128 stands for zero in the data rows.
Every row has a hidden score. How much higher is the second row's score than the first row's in each pair? 20 means about the same, 40 much higher and 0 much lower. The score is a weighted sum of the row's numbers plus the product of two more (or one squared), each taken from its middle value.
[139 129 117 117 141 116  98 152 112 121 130 154 129 134 143 130]
[154 118 115 142 142 131 133 164  91 110 118 109 125 125 151 171] 20
[121 112 122 110 121 154 104 140 183 150 139 111 135 140 182 139]
[108 135 156 124 113 132 128 151 100 120 134 122 130 115 132 131] 16
[114 127 109 134 121 139 103 141 129 142 134 150 153 131 128 131]
[128 140  89 102 139 130  76 158 137 162 132 117 117 133  98  95] 27
[138 136 115 131 120 141 128 122 103 130 167 108 107 117 140 117]
[119 108 113  91 107 144 169  86 174 130 126 135 160 121  98 140] 18
[126 144 172 151 146 171 129 161 137  63 121 107 121 120 144 136]
[142 131 111 141 123  87 128 163  75 177 113 140  79 133 123 143] 24
[139 132 119 126  78 149 105 103 156 124 118 115 117 117 175 175]
[ 87 142 100 140 111 108 134 141 157 182 171  95  96  97  64 195] 21
[107 106 102 111  69 140 161 127  98 135  95 146  93 143 110 169]
[ 63 139  85 117 146  28 181 122  97  86  87 118 101 102 140 187] 11
[128  85 127 124 133 133  85 184  78 154 128 126 130 152 155 100]
[109 114  99  93 135 111 124 124 124 148 125 158 130 121 107 152] 22
[113 134 135 136  82 131 102  95 150  97  86 135 112 112 141 122]
[114 144 140 124  71 144 102 123 122  90 115  92 116  98 179 115] 24
[ 69 111  91 113 127 132 148 143 122 113 139 133 161 100 113 102]
[146 154 152 129 108 136 159  94 145 124 135 109 149 116 141 120] 14
[147  91 116 153 137 146 135 116 122 152 165 130 120 159 130 106]
[117 152 157 125 119 129 144 162  98 116 117 148 154 131 138 165] 18
[ 95 138 114 139 152 108 135 105 121 151 161 122 102 136 139  64]
[130 133 128 146 122 121 125 140 141 136 135 143 130 115 134 141] 19
[120 102 154 115 119 166 116 154 111 121 131 128 138 131 130 165]
[ 87 199 146 127 131 100 151 114 124 108 116 144 153  97 160 120] 15
[160 117  69 124 167 129  96 163 140 184 132 108 159 146  80 114]
[117 115 109 144 125 126 128 105  91 145 108 152 151 148 148 143] 16
[134 126 132 126 135 101 103 119 140 124 153 119 109 135 141 134]
[120 152 118 140 110 137 115 132 144 149 154 144 137 105 131 139] 22
[139 160 120 169 156 103 117 127  98 137 119 127  91 122 132 136]
[115 104 108 115 139 137 132  87 162 141 127 116 148 127 146 186] 19
[153 138 179 148 113 128 105  93 170 144 152 111 132 127 158 140]
[115 142 160 128 116 120 127 141 130 131 152 114 135 123 139 144] 15
[147 134 132 165 110 151 126 159 170 113 107  81 104 142 132 145]
[119 110 116 114 144 127 136 119 126 113 120 154 129 142 128 132] 18
[165 146 117 111 140 121 116 130 157 163 118 166 132 154 111 105]
[143 131 112 120 115 136 141 144 115 157 108  86 138 115 137 132] 22
[158 161 202 170 108  98 144 103 155 129 155 113 154 119 156 139]
[114 154 131 147 128 154 147 121 138 113 127 130 140 113 104 101] 16
[106 145 130 103 109  90 142 128 149 129 126 129 128 117 114 160]
[133  69 118 153 178 163 175 121 139 103 135 125 122 151  99 150] 20
[159 113 111 101 134 116 108 115 147 133 104 118 140 137 133 158]
[195 154 133  72 147 103  63 151 110 200 135  81 187 107 164 134] 11
[132 146 127 105 131 133 122 118 139 103 123 139 133 131 133 107]
[107 172 134 119  90 153 127 157 126 107 127 104 154  85 159 107] 24
[128 111 142 104 126 138 113 137 122 147 138 137 144 126 155 142]
[ 98 135 107 168 145 143 144 125 131 161 162 137 127 136 119 117] 21
[ 89  88 121  71 104 156 142 140 103 131  99 166 155 161 123 144]
[155 166 104  79 173 107 105 156 137 135 163 141 143 123  70 123] 11
[114 128 117 128 121 143 111 172 113 135 126 118 125 117 129 123]
[128 123 141 125 135 119 152 123 112 106 135 115 124 124 102 136] 13
[108 104 143 132 138 131 144 117 105 126 125 143  89 127 134 123]
[141 155 110 139 155 120 162 143 123 135 156 122 125 143  99 117] 18
[104 125 132 138 124 158 118 143 141 133 163 125 154 126 111 134]
[160 114 112 149 173 113 105 144 122 118 130 142  88 158  83 133] 23
[146 115 127 163 153 133 151 132 171 117 159 109 103 156  57 110]
[137 109 134 143 140 154 137 148  97 152 141 121 130 129 123 145] 12
[ 79 117  92 113 140 115 176 164 129 186 128 160 115 129 101 125]
[142 160  98 114 145 106 156 139 121 129 146 152 151 151  73 144] 13
[117 153 129 131 133 112 123 102 151 101 135 131 122 117 142 126]
[127 122 137 157 151  99 176  76 131  95 134 117 107 138 149 144] 22
[110 130 143  84 127 124 122 126 128 146 121 152 123 139 159 142]
[111 136 131 134 126 116 125 132 135 126 123 148 123 126 139 149] 16
[134 111 105 101  99 115 109 163 120 188 145 114  87 133 100 185]
[121 153 156 149 122 109 138 116 128 103 143 100 118 113 119 125] 7
[140 134 137  92 131 160 115 115  99 111 122 141 147 137 171 148]
[136 143 143 149 143  96 126 122 132 115 158 132 128 123 105 132] 14
[121 138 158 134  80 143 169 119 158 128 164 130 170  88 114 106]
[109 143 127 110 105 133 151  97 134 139 115 175 175 114 140 124] 20
[126 122 149 129 147 123 138 126 117 134 148 106 129 128 123 141]
[ 98 120 102 130  84  91 127  98 102 150  77 170  84 117 159  86] 38
[ 78 145 140 135 124 125 135 110 133 128 133 190 140 127 130 167]
[107 140 141 138  86 162 149 120 135 111 144 103 141 102 131 132] 21
[139  84 120 101 126 124 105 168  85 145  92 140 178 143 127 116]
[165 109 106  88 124 135 120 116 116 158 112 130 145 123 127 141] 24
[147 161 131 127 123 136 124  92 159  77 137  93 133 100 116 121]
[137 150 165 145 118 104 122 111 132 119 143 118 119  87 150 137] 16
[168 152 172 152 152  91 115 163 105 130 124 141 118 142 130 154]
[ 97 147 117 109 131 111 126 121 140 108  96 150 137 121 158 145] 23
[142 122 161 119 124 144 109 136 129 149 156 127 145 109 144 146]
[172 109 125 134 133 106 130 114 110 133 135 106 105 137 156 145] 23
[159 170 140 160 138 116 136 113 122 106 158 116 123 110 133 132]
[159 149  82 153 152  98 146 124 133 101 156  85 161  88  99 139] 21
[115 123 108 111 134 121 168 147 104 164 114 161 110 130 139 155]
[105 174 127 139 152  97 118 120 127 124 129 144 138 125 142 114] 9
[142 138 166 173 143 135 149 148 116 115 153 134 112 116  71 136]
[142 118  82  95 163 159  93 152 144 180 152  91 181 128 130 121] 21
[127 136 170 152 135 155 129 175 163 106 119 115 111 133 117 151]
[141 127 116 141 175 103 131 141 120 129 122 140  98 147  76 136] 13
[134 114 143 117 112 103 126 118 156 118 107 111 129 129 137 152]
[148  78 148 109 116 120 121 138 165 119 136 100 128 132 123 119] 23
[134 130 115 122 120 101  82 100 157 121 134  81 113 154 171 132]
[ 88 103 113  72 111 130 141 127 174 149 103 147 131 119 127 151] 25
[126 160 194 150 134 143 128 158 105  72  99  96 112  88 150 149]
[152 124 145 132 110 124 122 134 117 117 135 126  94 143 147 141] 31
[118 116 132 131 109 148 115 111 152 128 147 112 114 128 140 146]
[ 79 104  93 145 161 134 144 121 119 124 142 150 121 159 124 114] 18
[159 127 104 123 124 137 137  98 157 121 152 113 150 136 132 163]
[133 117 106  93 122 153 145 120 112 129 143 126 155 140 117 129] 22
[118 144  97 166 122 121 132 130 157 118 157 135 150 141  97  99]
[ 95 123  92 150 149 119 134 126 100 118 114 144 128 136 118 121] 21
[ 82  88 123 105  86 142 124 161 155 142 137 104 123 115 141 145]
[171 128 101 126 140 118 100 133 106 153 121 139 147 123 116 175] 9
[116 125 156 137 108 146 116 135 170 132 162  96 136 130 124 119]
[127 113 146 117 153 123 102 133 153 134 143 130 134 146 117 138] 20
[109 142 116 125 135 154 160 105 110 108 110 171 182 119 141 134]
[140 122 120 111 138 112  76 152 125 164 132 131 116 150  90  77] 21
[102 126 151 120 152 167 124 172  54 104 138 104 164 123 117 152]
[ 94 149 126 132 129 134 122  71 117 180 144 181 168 135 138 114] 21
[140 141 113 137 136 123 143 115 141 141 110 121 151 135 117 122]
[135 160 144 135 155 165 115 149 176 122 184 127 163 112  80 122] 21
[140 148 109 113 141 100 152 127 144 112 167 116 131 146 108 129]
[131 106 107  97  96 139 109 127 122 137  87 158 133 134 145 120] 24
[135 126 106 141 121 118 117 177  71 187 125 136  82 133 116 142]
[127 158 141 139 101 129 140 129 154 118 156 140 152 105 135 130] 8
[128 123 157 129 117 136 120 105 150 104 129 148 118 141 154 127]
[ 93 139  98 121 177 105 155 112 109 145 142 159 131 112 128 175] 5
[104 125 147 119 126 136 131 168  71 126 111 106 141 124 112 159]
[131 186 154 127 158  87 106 171  99 107 107 209 105 125  87 160] 27
[148 123 118 130 140 100 133 170 140 159 100 124 130 119  92 155]
[117 151 119 138 148 114 105 159  97 131 108 184 111 149 128 120] 26
[110 143 103 155 139 112 122 147  97 134 110 136 127 128 119 138]
[139 117 168 161 130 122 123 106 135 133 114 120  95 130 150  88] 18
[114 124 109 118 131 107 147 128 118 113 104 123 122 157 149 128]
[104 136 148  93  90 134 128 127 107 103 113 148 147 108 134 114] 19
[120 145 133 156 133 120 119  97 146 102 127 149 110 127 153 104]
[138 137 123 141 117 107 151 126 122 134 112  99 116 139 141 135] 19
[140 152 176 169 170 118  98 188  73  92 116 162 100 156 129 123]
[127 150 132 121 125 164  80 112 159 145 154 129 170 164 153 103] 17
[112  95 139  88  86 165 113  85 127 125 126 126 120 123 144 106]
[144 114 116 150 117  88 115 137 105  85  90 103  92 115 119 137] 15
[ 82 136 109 132 135 151 138 103 134 105 148 171 161 128  85 193]
[149 153 140 167 124 132 106 152 132 150 141 104 109 132 158 113] 20
[109 155 149 162  90 158 146 115 118 118 140  97 137 100 128 114]
[123 117 140 150 133 128 158 100 123  90 126 150 122 130  91 124] 23
[108 156 136 143 130 126 128 113 158 104 133 143 115 120 142 126]
[121 155 140 135 118 109  97 145 126 117  93 131 105 120 159 137] 18
[124 137 154  95 116 173 123 148 161 129 146 115 159  95 136 111]
[161 153 187 153  97 128  92 156 148 123 137 101 146 101 109 129] 14
[165 152  89 148 137 179 118 156 150 124 175 117 115 153 118  90]
[151 134 139 164 143 161 159 149 116 124 155 133 110 131  90 122] 13
[143 161 104 179 173 143 130 121 159  44 156  80 108 121 136 108]
[131  95 145 105 116 110 111 151 110 112  99 139 111 178 141  96] 28
[145 120 164 129 141 126 143 147 126 114 166 116 141 120  89 135]
[135 127 140 126 138  90  93 150  85 108 108 136 103 142 147  84] 20
[156 129 127 148 144 100 109 116 159 115 138  91 158 116 143 116]
[118 112 117 157 114 137 131 120 145 137 136 114  93 145 127 160] 35
[ 96 140 158 116 159 153 144 144 100 121 161 138 150 124 121 142]
[119 109  78 103 105 140 160 128 150  93 156 103 139 117 131 100] 35
[127 112 124 132 119 125  95 126 165 126 112 139 128 144 151 137]
[ 68  96 137  86 102 141 134 105 104 121  81 181 128 170 147 130] 28
[ 91 107 110 123 141 153 159 192  98 103  98 109 119 111 137  93]
[132 102 121 108 126 129 146 113 116 123 108 144 142 156 111  96] 12
[134 101 110 115 110 132 131 117 157 141 115 101 117 118 156 152]
[124 147 131 163 133 129 122 155 119 129 158 122 109 113 122 135] 16
[133 150 130 166 135 111 125 127 133 132 161 115 100 130 112 101]
[139 159 133 121 136 137 123 110  86 143 150 132 151 102 160 155] 16
[152 147 103 171 151  96 128  95 130 122 125 134  96 155 130  65]
[146 135 109  95 106 113  93 122 120 174 129 122 136 128 180 106] 24
[142 139 169 116 110 129 106 101 150 113 132 109 141 102 178 132]
[136 103 176 132 114 135 125 115 126 149 143 124  82 140 142 135] 31
[ 96 139 138  80  69 126 121  87 174 153 133 176 155 102 152 121]
[132 107 147 140 170 120 169 131 118 109 142 125 108 125  93 145] 15
[153 151 159 161 175 111 114 181  89 102 138 140 117 144 111 145]
[166 115 120  99 124 159 128 130 111 116 122 118 130 116 120 133] 26
[145 101 144 144 128 128 107 124 121 129 103 132  80 137 161 101]
[163 101  85 129 166 125 113 168 124 176 128 113 160 140  70 105] 13
[144 176 127 148 154  77 140 161  72 149 126 113 100 109 140 119]
[ 93 105 101  81 103 133 136 140 171 138  96 112 123 110 130 150] 29
[144 193 149 111 146 117 112 138 161 137 128 121 162 112 103  98]
[133 103  90 146 137 121 147  97 123 142 113 134  99 152 151 156] 31
